In the data rows, zero lies at 4.5, halfway between 4 and 5.
Some points:
[4 4 5 5 1 5 4 2 7 4 3 7 2 7 4 8 3 4 2 3 5 4 5 5 4 4 4 4 5 4 3 4 8 7 2 4 1]
[8 5 3 2 3 7 5 3 5 6 5 6 4 3 4 5 5 5 2 5 2 5 2 4 6 9 4 4 4 3 3 3 5 5 4 3 1]
[7 5 4 5 5 3 4 3 7 0 5 3 6 3 1 7 3 5 5 5 3 4 7 3 7 7 4 7 4 5 7 4 5 4 6 8 6]
[2 3 4 5 3 4 6 3 5 3 3 4 5 4 4 4 6 8 3 6 5 4 3 2 5 4 3 4 5 4 5 6 5 4 0 1 7]
[5 5 6 4 4 4 6 6 5 8 6 6 0 7 3 3 4 3 3 4 4 3 7 6 6 4 5 8 7 3 4 3 1 5 2 3 5]
[7 6 2 7 1 3 3 4 5 5 0 5 3 5 5 8 4 5 4 4 5 4 3 3 4 8 4 6 3 6 5 5 6 4 6 3 1]
[4 6 5 4 4 5 3 4 4 5 5 5 6 9 5 4 5 5 5 4 5 9 2 5 5 6 5 4 6 5 4 5 4 3 5 5 3]
[2 3 7 6 5 5 2 3 5 4 4 6 3 4 4 5 2 3 5 5 4 9 7 4 5 5 3 3 6 4 6 4 0 4 6 3 5]
[4 5 6 2 4 5 4 5 2 4 4 5 4 5 9 3 5 5 6 4 5 0 1 5 4 4 5 5 5 6 5 2 3 4 5 6 6]
[7 7 4 4 2 3 1 5 4 5 5 5 4 3 3 5 4 2 2 2 3 6 4 3 2 5 6 5 6 7 4 4 5 5 6 4 0]
[6 5 4 4 5 5 6 5 6 2 7 4 0 4 6 4 7 5 7 5 3 4 4 2 3 4 5 3 3 3 6 5 6 2 5 7 5]
[3 5 5 3 3 7 6 3 6 6 4 6 5 5 3 6 4 4 4 4 4 3 5 0 3 4 2 2 2 5 5 3 5 5 4 3 5]
[5 4 6 3 5 6 2 8 7 4 5 6 7 5 5 2 5 3 3 3 4 3 5 4 6 5 1 4 3 5 5 5 2 5 1 5 6]
[4 3 5 4 6 5 5 5 5 3 5 5 4 0 5 7 4 5 6 3 5 3 3 3 3 4 7 4 3 5 9 9 4 4 3 0 4]
[3 4 6 2 5 7 5 3 4 2 4 7 4 7 3 3 7 5 5 7 5 3 1 3 4 4 3 7 6 2 2 4 4 4 5 7 1]
[3 6 2 6 5 5 2 6 2 7 8 5 7 9 5 6 6 4 9 4 5 5 5 6 7 2 5 2 0 4 3 5 2 4 6 4 6]
[4 5 8 5 4 3 6 4 7 5 4 4 6 6 4 5 6 4 2 3 8 6 6 5 5 5 4 7 2 5 4 3 4 4 4 5 9]
[1 7 4 6 4 5 6 7 5 4 7 5 4 3 4 1 1 5 4 3 4 2 4 5 1 3 3 4 5 4 2 4 6 3 6 4 5]
[5 4 3 3 2 6 6 5 4 6 6 4 7 4 7 5 1 4 5 5 6 5 6 5 6 4 6 5 5 5 5 6 6 5 5 5 4]
[5 4 3 6 3 8 6 3 4 5 6 9 5 2 4 9 6 4 3 5 5 5 4 7 5 1 4 5 0 5 5 3 5 4 4 5 3]
[6 4 4 9 1 6 5 2 3 5 4 3 4 2 4 4 7 6 4 7 4 5 4 2 6 5 7 6 2 4 3 5 3 8 9 5 4]
[4 4 1 4 6 3 4 1 4 1 4 6 4 4 6 4 2 3 5 5 3 4 4 6 6 4 2 6 6 4 3 5 5 3 2 1 5]
[5 4 7 4 4 4 0 6 4 5 5 5 2 3 4 5 5 2 5 5 5 4 5 7 5 6 3 0 7 3 2 4 7 3 4 4 3]
[9 4 4 4 5 7 6 4 4 4 5 6 3 6 2 4 4 4 6 1 5 3 5 5 4 1 4 4 6 5 3 6 5 5 5 6 6]
[4 4 5 0 9 5 5 3 7 5 6 2 4 1 6 5 5 3 6 6 6 5 7 2 4 3 3 5 3 2 4 5 3 4 4 9 4]
[5 2 4 3 5 4 5 6 5 5 3 5 6 5 4 6 6 4 4 4 5 5 6 3 3 3 8 4 4 5 6 6 5 3 7 4 3]
[5 2 5 4 4 5 3 4 6 5 2 5 3 4 4 6 4 4 8 6 2 3 6 4 5 5 5 4 4 5 5 3 6 5 4 3 5]
[3 2 5 6 5 4 2 6 9 4 2 5 3 5 4 7 4 2 5 1 5 6 4 8 4 3 3 2 6 6 4 4 6 2 5 3 5]
[4 3 4 2 6 5 4 3 7 4 6 3 4 3 4 4 4 5 5 2 5 7 1 6 4 3 3 5 5 4 7 3 3 3 7 2 5]
[3 5 6 1 5 3 3 4 4 1 4 6 4 5 3 4 7 4 5 4 4 4 3 0 9 3 3 4 4 2 4 5 6 4 6 3 3]
[8 4 6 7 7 6 2 6 5 2 4 4 6 7 6 3 4 4 2 3 4 2 4 3 3 1 4 8 7 3 5 2 5 2 5 1 4]
[3 4 3 6 5 3 4 6 5 5 4 5 5 8 7 7 5 6 3 1 4 6 4 3 3 8 7 0 5 6 5 2 5 4 4 5 3]
[3 3 4 2 5 4 5 8 4 6 5 6 5 5 6 4 4 3 6 5 0 4 6 5 7 4 7 6 5 8 2 8 4 4 3 5 5]
[5 2 4 4 4 4 5 5 5 3 6 4 6 5 4 1 4 3 3 2 4 5 7 5 6 3 6 3 3 2 7 4 4 7 4 6 4]
[3 3 5 4 4 5 6 4 3 2 5 5 4 5 5 6 4 5 6 4 4 5 7 4 4 5 5 4 4 2 4 5 2 4 6 4 3]
[3 4 4 6 4 3 4 5 4 1 6 3 5 5 3 4 6 5 3 6 6 7 3 4 1 5 6 4 4 5 7 4 6 4 5 7 7]
[4 2 2 4 5 5 4 3 5 5 5 2 3 5 5 3 5 3 4 5 6 4 3 4 5 5 7 9 2 8 4 4 6 4 3 4 3]
[4 3 4 7 5 6 7 9 5 3 5 7 5 2 7 1 6 7 5 4 5 5 5 5 5 6 4 3 8 3 6 5 4 6 5 3 5]
[6 2 3 4 0 4 3 6 3 4 5 3 5 6 5 6 4 3 6 6 8 5 6 3 3 6 5 4 5 5 4 3 3 2 4 7 4]
[6 4 5 3 6 6 5 6 3 5 0 1 6 2 3 2 7 2 5 4 5 5 8 6 7 4 6 4 4 3 3 6 3 4 2 5 2]
[8 4 6 5 5 5 5 4 4 2 4 3 6 4 5 2 4 3 5 6 3 1 4 2 2 5 5 1 5 5 4 4 3 4 4 4 6]
[3 6 3 6 6 3 3 4 2 9 6 6 4 4 5 4 6 4 4 4 4 3 5 5 5 4 2 8 5 4 8 4 5 5 4 6 0]
[4 6 8 5 4 5 5 2 4 4 3 4 4 1 7 3 4 6 9 5 5 7 5 4 4 4 4 6 6 3 8 5 7 5 2 1 6]
[5 4 4 5 6 3 3 7 5 5 5 7 6 5 3 5 5 7 7 6 4 5 4 7 5 5 3 2 8 6 2 1 5 4 5 6 5]
[2 9 7 4 5 3 5 4 5 3 3 3 5 3 3 5 4 0 7 6 4 3 4 5 2 3 4 4 5 5 5 3 4 6 4 2 9]
[4 6 5 5 6 7 3 4 5 2 4 4 0 6 4 4 7 6 6 3 4 6 1 7 4 7 4 5 3 6 3 6 5 6 4 7 4]
[5 7 3 3 3 2 3 5 6 5 5 5 5 5 4 5 3 1 0 5 5 4 7 6 6 5 6 4 5 3 5 6 4 3 6 6 8]
[3 4 4 6 8 2 6 6 3 5 3 3 2 5 6 8 4 6 3 6 5 6 2 4 4 3 4 5 6 6 0 4 2 5 2 7 4]
[4 5 3 8 5 4 4 6 3 7 7 3 6 6 3 7 4 6 4 3 3 5 4 5 3 3 6 4 7 2 5 4 2 7 0 7 6]
[4 6 5 4 3 4 5 6 2 2 7 5 4 9 3 5 3 4 6 6 3 4 5 6 2 3 5 5 2 4 4 5 5 4 3 5 6]
[5 5 9 4 5 4 4 5 3 6 5 4 4 4 5 6 5 4 1 4 6 3 6 7 8 4 3 2 6 7 9 4 4 2 5 7 3]
[2 4 5 4 3 5 4 4 7 7 2 6 6 7 4 3 3 7 6 4 5 5 5 3 4 4 4 7 6 8 4 6 4 4 8 5 5]
[5 5 7 2 4 6 3 5 4 7 5 0 3 4 3 5 4 9 4 3 5 5 3 5 6 3 5 6 3 5 5 6 2 3 4 4 5]
[2 4 6 6 8 6 3 5 5 5 5 4 4 4 4 2 5 4 5 7 4 5 4 5 2 3 5 4 7 6 5 1 9 4 5 5 5]
[5 2 6 5 8 6 4 4 0 6 6 4 4 4 4 6 5 3 4 4 6 4 7 4 6 9 9 5 5 5 3 4 4 5 3 5 5]
[2 4 2 5 5 4 3 4 5 6 4 3 5 2 4 5 7 6 5 2 3 4 2 4 5 3 2 5 2 3 4 3 5 7 6 5 5]
[4 6 6 6 4 7 4 7 5 4 6 4 7 6 4 6 8 8 6 8 4 8 4 5 4 4 6 6 6 5 3 6 4 7 3 5 5]
[5 4 3 4 8 5 6 5 3 4 6 6 6 4 0 4 4 3 5 3 7 4 6 7 3 8 3 5 5 6 5 6 2 2 4 5 5]
[4 4 5 5 6 5 5 5 5 7 6 4 5 4 3 4 4 4 5 9 6 5 6 4 5 5 3 4 7 4 4 6 2 3 7 4 3]
[5 8 4 2 5 4 4 1 5 3 4 5 4 3 6 3 5 6 5 4 4 3 4 6 2 4 4 2 3 3 2 5 4 3 4 0 7]
[6 1 6 5 2 3 3 1 3 5 7 3 7 5 4 5 5 9 3 4 5 2 7 5 3 3 4 4 4 6 3 9 7 4 4 5 4]
[5 3 3 5 4 2 5 3 5 5 2 5 4 7 4 3 4 6 5 7 7 3 5 4 3 5 8 4 4 8 6 4 1 6 3 4 3]
[9 2 4 7 4 4 4 1 4 4 4 0 5 3 3 7 4 3 6 4 4 3 4 3 6 7 3 6 6 7 6 6 7 7 7 3 5]
[6 6 2 7 5 7 4 1 3 8 2 4 3 4 5 5 6 4 3 4 6 7 2 3 4 3 3 4 6 2 2 7 5 5 7 6 9]
[4 6 3 3 5 5 4 6 4 6 6 5 3 6 5 3 5 6 3 4 4 6 9 0 5 2 4 4 5 9 4 4 5 6 6 3 4]
[3 4 4 5 3 5 1 5 4 5 5 6 5 5 3 6 2 4 4 6 7 3 3 4 6 7 7 5 3 6 4 4 5 7 3 7 3]
[5 5 0 4 5 5 4 6 6 6 5 4 3 6 6 3 9 3 7 2 5 5 5 6 5 3 5 6 7 2 7 5 4 5 4 7 5]
[3 6 4 4 3 4 9 4 6 5 4 4 5 4 8 4 6 5 4 6 2 5 4 6 3 3 4 3 5 4 4 3 5 4 5 4 3]
[4 3 4 4 5 1 5 6 4 4 5 4 6 3 5 4 6 6 6 4 2 6 7 3 4 7 4 3 5 5 5 5 4 5 4 6 5]
[5 4 7 7 4 4 6 5 8 5 6 2 4 5 6 6 2 6 7 3 5 3 5 4 7 7 8 3 4 5 4 5 3 6 7 4 4]
[5 6 5 5 2 5 4 2 5 4 4 8 5 1 6 4 5 5 6 3 4 5 4 3 5 5 3 5 3 2 3 3 5 4 1 6 3]
[4 4 5 6 2 3 8 5 4 5 6 2 0 6 2 6 3 3 4 6 4 4 7 5 7 5 3 3 4 5 5 5 4 5 3 4 3]
[7 5 4 4 4 4 6 7 3 5 6 3 7 1 3 4 3 3 6 5 6 7 5 5 5 3 6 6 4 6 3 1 2 5 3 5 2]
[6 4 5 6 6 4 2 6 5 4 3 5 5 8 5 5 3 2 6 5 6 4 4 5 6 8 1 5 4 4 6 5 6 3 5 2 5]
[3 3 2 6 6 3 6 5 4 3 5 2 6 5 4 4 0 4 4 4 5 6 2 5 6 2 4 5 6 4 3 6 5 5 7 4 6]
There is one direction along which these points spread out most. How far along it is each point below, from 0 to 99? The average is 50, and the first point in the table lies past the average. One standard deviation of the points above along it is 16.
[3 4 6 5 5 0 6 3 4 5 8 4 6 4 5 6 9 3 7 4 3 4 5 5 2 7 5 6 5 5 5 8 3 4 4 3 4] 52
[8 4 4 4 6 4 4 4 5 4 5 3 7 5 4 5 4 5 5 6 5 5 5 5 3 6 4 6 3 4 5 4 5 4 5 0 1] 51
[5 5 5 3 6 3 3 5 4 3 1 7 4 5 5 5 4 8 4 5 3 3 7 7 2 3 2 3 0 2 4 3 6 4 6 4 5] 28
[3 6 7 4 5 5 9 3 0 5 3 4 6 6 4 4 6 7 4 2 6 5 5 4 4 6 3 5 5 5 4 5 7 2 4 4 7] 39
[6 5 4 1 6 5 6 5 4 4 6 3 6 5 6 6 4 3 3 4 7 5 5 5 3 5 5 4 6 5 4 6 5 9 6 4 4] 58
[3 8 3 6 2 4 3 7 5 4 4 4 5 4 4 7 1 5 5 5 5 2 6 5 5 6 7 6 4 3 4 5 5 4 3 5 5] 63
[2 4 4 2 4 4 6 3 3 4 4 5 2 0 4 2 5 6 5 5 3 5 5 5 4 6 4 4 4 2 4 0 6 4 5 0 9] 11
[7 5 4 3 3 4 4 5 4 5 2 7 3 4 4 3 1 6 3 9 3 8 4 5 3 4 5 7 4 4 7 5 7 5 5 5 4] 49
[4 2 9 2 4 2 7 4 4 6 5 5 4 4 7 1 4 3 2 4 3 5 2 6 4 5 1 6 4 2 2 5 6 5 5 5 4] 31
[2 5 2 3 4 9 4 1 5 5 4 3 8 6 5 2 3 6 5 5 0 5 1 6 4 4 4 3 6 3 5 4 2 2 4 6 5] 30
[8 4 4 6 6 4 9 5 6 7 3 8 5 4 2 2 2 4 5 4 5 5 0 5 5 4 5 3 2 6 6 6 5 3 3 6 4] 50
[2 6 2 3 3 5 6 6 4 5 2 7 3 5 4 5 8 8 3 4 4 1 2 7 4 4 6 6 4 1 4 3 5 8 9 3 4] 38
[5 6 5 7 6 1 3 1 7 4 5 8 4 5 5 1 4 3 4 5 6 3 4 5 5 2 7 3 6 4 5 4 5 6 5 6 5] 40
[5 3 4 6 7 9 4 4 4 5 5 1 2 2 8 4 5 4 0 6 5 2 5 5 7 6 5 6 3 5 4 7 5 4 5 6 2] 62
